Some points:
c(-1.54, 1.59, -0.37, 0.49, 0.19, 1.31, 2.31, -1.05, -0.55, -0.84, -0.84, -0.79, -1.82, -0.15, 0.55, 0.63,
  0.47, 0.77, 0.68, 0.60, -0.27, -0.41, -0.88, -0.42)
c(0.46, -0.31, -0.38, -0.13, 0.81, -1.02, -0.86, 0.60, 0.86, 1.18, 0.77, -2.16, -0.23, 0.36, -0.49, 1.17,
  -0.90, 0.96, -0.96, -0.66, -1.51, -0.21, -0.73, 0.63)
c(-1.38, 1.74, -1.04, 0.12, 1.41, 0.05, -0.89, 0.99, -0.13, 0.32, 0.28, -0.26, 0.58, 0.74, 0.73, 0.08,
  -0.95, -0.39, -1.56, -0.14, -2.13, -1.51, 1.24, 0.71)
c(0.13, 0.14, -0.57, 0.73, 0.86, -1.10, 1.10, -0.41, -0.24, 0.22, 1.03, -0.68, -0.91, 0.20, 0.11, 0.20,
  -1.27, -0.06, -0.15, -0.63, 0.39, 0.81, 0.10, 2.32)
c(-0.92, 0.73, -0.51, 1.46, 2.88, -0.68, -0.14, 2.16, 0.02, -0.69, -0.35, 0.35, 1.95, -0.28, 0.75, 0.80,
  0.20, -0.94, -0.91, -0.18, 1.46, 1.17, -0.79, -3.82)
c(1.23, -0.32, 0.49, 0.67, -0.90, 0.84, -0.99, -0.49, 0.65, -0.55, 0.39, 0.32, -0.50, -1.60, 1.03, -1.53,
  0.18, -0.93, 1.18, -0.69, -1.13, -0.53, -1.05, -0.16)
c(-0.65, 2.63, 0.65, -1.48, 1.07, 0.79, -0.28, 1.48, -0.31, 2.62, 2.00, -0.51, 2.28, -1.59, 0.36, 0.40,
  -0.59, -0.11, 0.20, 0.43, 0.35, -1.36, 1.19, 1.42)
c(0.66, 2.31, -0.33, 1.25, -0.50, 0.69, 0.15, -0.41, -0.69, -0.11, -0.13, 0.19, -0.93, 1.31, -0.97, 0.93,
  0.68, -0.25, 1.64, -0.03, -0.82, 0.26, -0.05, 0.33)
c(0.50, -0.57, -0.65, 0.55, 0.24, -0.56, 0.90, -0.49, -0.76, -0.90, 0.63, -1.66, -0.96, 1.19, 0.42, 0.04,
  -0.51, -0.28, 1.04, -0.39, -0.12, 0.54, -0.12, 2.07)
c(0.36, -0.34, 1.71, -0.15, -0.49, 0.68, -0.61, 2.19, 1.20, 0.13, -2.56, 2.64, -1.73, 0.77, -1.31, -0.08,
  0.20, -0.08, -0.60, 0.85, 0.77, -0.23, -0.98, 1.07)
c(-1.78, -0.04, 0.16, -0.75, -1.62, -0.63, -0.33, -2.53, 0.69, -0.39, 0.42, 0.38, -0.04, -0.40, -0.65, -0.77,
  -0.93, 0.41, -0.18, -1.18, -0.73, 0.71, 1.08, -1.38)
c(-1.19, -0.93, -0.31, -0.72, -1.29, 0.01, -0.10, -0.79, -1.77, -0.37, 1.42, 0.57, -0.67, 1.37, -0.64, -1.67,
  -0.85, 0.86, -0.56, 0.50, 0.60, -1.04, -0.38, -1.81)
c(-1.76, -0.95, -1.13, -0.46, 0.48, -0.91, 0.96, -0.91, -0.05, -1.78, -0.72, -1.50, -0.31, 0.39, 0.27, 0.41,
  1.20, -0.99, 0.86, -0.23, -0.34, -0.39, -0.44, 1.53)
c(0.03, -0.59, -1.13, 0.66, 0.63, 0.28, -0.74, -3.07, -0.56, 0.08, -1.25, 0.17, 0.39, 0.33, -0.91, -0.12,
  -0.69, -0.44, 1.20, -0.16, -0.32, -0.22, -0.06, -0.71)
c(0.00, 1.21, -0.74, 0.64, 1.68, 0.02, -0.61, 1.62, -1.81, -2.29, -0.16, 0.32, 2.67, -1.32, 0.11, -0.07,
  -0.68, 0.57, -0.58, -0.25, 1.71, 0.76, 0.71, 0.36)
c(0.10, -1.63, 1.33, -0.79, -0.33, 0.85, -0.32, 1.59, 0.24, 0.99, -1.29, 1.33, -2.25, -0.70, -1.15, -0.23,
  1.10, 0.36, -0.59, 0.27, 1.03, 1.53, 0.45, 0.12)
c(0.49, -0.32, -0.84, -0.38, -1.55, 0.20, -0.20, 0.89, 0.49, 0.21, 0.62, 0.70, -1.63, -1.10, 0.29, -1.00,
  0.99, -1.35, 0.59, -0.48, -0.91, 0.88, -0.12, -0.08)
c(-0.40, -0.79, 0.15, -0.29, -0.90, -0.20, -0.46, -1.96, -0.56, -0.49, -0.50, 0.45, 0.18, 0.15, 0.12, -0.38,
  -1.36, -0.45, 1.33, -0.79, -1.13, -0.07, -0.46, 0.00)
c(-0.06, 1.67, -0.61, 0.52, 0.85, -0.33, -0.64, 1.51, -0.57, 0.65, 1.25, -0.28, 0.56, -0.72, -0.21, 1.27,
  -0.92, 1.03, -1.19, 0.64, -2.00, -1.70, 1.06, 0.34)
c(-0.14, -0.29, 2.10, 2.26, 1.57, 2.22, 1.94, 2.17, 0.62, -0.44, -0.15, -0.07, 4.02, 1.17, 1.10, -0.08,
  0.48, 0.80, -0.70, 1.78, -1.69, 3.01, 1.32, -2.50)
c(1.68, -0.38, 1.59, -1.41, 0.25, -0.12, -1.50, 0.74, 2.32, -0.50, -2.84, 0.21, -1.56, 0.74, -0.55, 0.30,
  0.74, 0.78, -0.07, 1.00, 2.73, 0.02, 1.92, 0.09)
c(-0.97, 0.35, -1.55, 0.50, 0.06, -0.38, 0.35, -1.34, 0.41, 0.68, -1.18, -0.92, 0.19, -0.06, -0.27, -0.85,
  -0.67, 0.01, 2.39, -0.21, 0.80, 0.13, -0.88, -0.34)
c(-0.55, -0.95, 0.35, -0.37, -0.87, -1.58, 0.86, -1.11, -0.73, 0.10, -0.28, 0.42, -0.01, -0.79, -0.30, -0.08,
  -0.42, -0.27, 0.99, -1.30, -1.45, -0.65, 0.47, -1.11)
c(0.72, 1.15, -0.49, -0.57, 1.89, 0.34, -1.48, 0.72, -0.52, 0.10, 1.58, -0.35, 1.99, -1.89, -0.91, 1.18,
  -0.56, 0.30, 0.32, 1.66, 0.61, 0.08, 0.61, 0.63)
c(0.33, -0.55, -0.26, 2.53, -2.05, -1.83, 0.07, -0.01, 0.33, 2.71, -0.37, 0.76, 5.36, 0.45, 3.48, 1.98,
  2.08, 2.43, -0.21, 2.79, 1.25, 2.61, 0.24, 0.11)
c(-0.36, -0.57, 0.09, -0.94, 1.10, 0.15, -0.01, -0.21, 0.26, 0.39, 0.53, -1.43, 0.04, 1.00, -0.06, 0.60,
  -0.62, 0.45, -1.18, -1.53, -0.64, 0.00, -1.14, 1.68)
c(1.34, 0.15, -0.13, -0.11, -1.51, -0.42, 0.25, -0.88, -0.64, 0.10, -0.13, -0.39, -0.09, -0.84, -0.35, -2.52,
  0.76, -1.29, -1.18, 0.40, -0.36, -0.89, -0.52, -0.34)
c(-0.93, -0.23, -1.46, -0.01, 0.74, 0.50, 1.82, -1.21, 0.36, -1.38, -0.05, -1.01, -0.69, 0.27, -0.69, 1.15,
  0.46, -0.33, 0.57, 0.72, 0.23, -0.97, -2.07, 0.18)
c(2.56, 1.02, 1.75, -2.66, -1.69, -0.72, 0.13, 0.21, 2.06, -1.64, -3.02, 0.63, 0.43, 1.41, 0.78, 2.79,
  -1.69, -1.02, -0.44, 0.12, 3.95, -1.02, 2.72, -0.21)
c(0.15, -1.18, 0.76, -0.46, -1.24, 1.36, -0.46, 1.04, -0.65, 1.05, -0.79, 0.24, -2.21, -0.51, -0.47, -0.73,
  1.44, -0.99, -1.50, -0.03, 1.03, 1.25, -0.09, 0.18)
c(0.18, -0.34, 0.64, -1.66, -0.04, -1.30, -0.11, -0.12, -0.48, -1.02, 0.88, 0.23, -1.15, 0.56, 1.07, -2.74,
  -0.35, -0.03, 0.13, 0.78, -0.62, 0.10, -1.65, -0.82)
c(1.25, -1.16, -1.17, -1.33, -0.80, 1.72, -0.12, 0.89, 0.13, -0.14, 0.55, 1.49, -1.60, -0.50, 0.25, -0.66,
  2.25, 0.12, -0.85, -0.75, -0.57, -0.18, 0.35, -0.25)
c(0.36, -1.31, 0.62, 0.80, -0.86, 0.08, -1.05, 0.44, 0.76, 0.07, 0.82, 0.25, -1.04, -1.35, 0.59, -0.77,
  0.85, -1.02, 1.48, -0.15, -0.85, -1.21, -0.30, -0.33)
c(0.57, 0.08, 1.47, 1.00, 1.08, -0.14, 0.47, -1.58, 0.02, 2.12, 2.61, -0.42, -0.77, 0.79, -0.79, 1.37,
  -0.26, -0.45, -1.59, -0.84, 0.75, 0.33, -0.93, 1.34)
c(-0.48, -1.03, -0.17, 0.46, -1.16, -0.17, 0.61, -0.70, -0.41, -0.20, 0.84, 0.82, 0.43, 0.62, -1.31, -1.04,
  0.15, 1.81, 0.40, -1.92, -0.07, -1.59, 0.20, -0.81)
There is one direction along which these points spread out most. Take the direction at right angles to it along which they spread out most. Go by this last direction. For each point below, how far along it does it lie, from 0 to 99? 50 is the average, and the first point above lies past it. One standard deviation of the points above along it is 16.
c(1.23, -0.32, 0.49, 0.67, -0.90, 0.84, -0.99, -0.49, 0.65, -0.55, 0.39, 0.32, -0.50, -1.60, 1.03, -1.53,
  0.18, -0.93, 1.18, -0.69, -1.13, -0.53, -1.05, -0.16) 52
c(-1.38, 1.74, -1.04, 0.12, 1.41, 0.05, -0.89, 0.99, -0.13, 0.32, 0.28, -0.26, 0.58, 0.74, 0.73, 0.08,
  -0.95, -0.39, -1.56, -0.14, -2.13, -1.51, 1.24, 0.71) 66
c(-0.48, -1.03, -0.17, 0.46, -1.16, -0.17, 0.61, -0.70, -0.41, -0.20, 0.84, 0.82, 0.43, 0.62, -1.31, -1.04,
  0.15, 1.81, 0.40, -1.92, -0.07, -1.59, 0.20, -0.81) 58
c(-1.19, -0.93, -0.31, -0.72, -1.29, 0.01, -0.10, -0.79, -1.77, -0.37, 1.42, 0.57, -0.67, 1.37, -0.64, -1.67,
  -0.85, 0.86, -0.56, 0.50, 0.60, -1.04, -0.38, -1.81) 56
c(0.10, -1.63, 1.33, -0.79, -0.33, 0.85, -0.32, 1.59, 0.24, 0.99, -1.29, 1.33, -2.25, -0.70, -1.15, -0.23,
  1.10, 0.36, -0.59, 0.27, 1.03, 1.53, 0.45, 0.12) 22
c(0.00, 1.21, -0.74, 0.64, 1.68, 0.02, -0.61, 1.62, -1.81, -2.29, -0.16, 0.32, 2.67, -1.32, 0.11, -0.07,
  -0.68, 0.57, -0.58, -0.25, 1.71, 0.76, 0.71, 0.36) 52
c(-0.92, 0.73, -0.51, 1.46, 2.88, -0.68, -0.14, 2.16, 0.02, -0.69, -0.35, 0.35, 1.95, -0.28, 0.75, 0.80,
  0.20, -0.94, -0.91, -0.18, 1.46, 1.17, -0.79, -3.82) 50
c(-1.54, 1.59, -0.37, 0.49, 0.19, 1.31, 2.31, -1.05, -0.55, -0.84, -0.84, -0.79, -1.82, -0.15, 0.55, 0.63,
  0.47, 0.77, 0.68, 0.60, -0.27, -0.41, -0.88, -0.42) 59
c(-0.36, -0.57, 0.09, -0.94, 1.10, 0.15, -0.01, -0.21, 0.26, 0.39, 0.53, -1.43, 0.04, 1.00, -0.06, 0.60,
  -0.62, 0.45, -1.18, -1.53, -0.64, 0.00, -1.14, 1.68) 60
c(-0.55, -0.95, 0.35, -0.37, -0.87, -1.58, 0.86, -1.11, -0.73, 0.10, -0.28, 0.42, -0.01, -0.79, -0.30, -0.08,
  -0.42, -0.27, 0.99, -1.30, -1.45, -0.65, 0.47, -1.11) 58
c(2.56, 1.02, 1.75, -2.66, -1.69, -0.72, 0.13, 0.21, 2.06, -1.64, -3.02, 0.63, 0.43, 1.41, 0.78, 2.79,
  -1.69, -1.02, -0.44, 0.12, 3.95, -1.02, 2.72, -0.21) 0
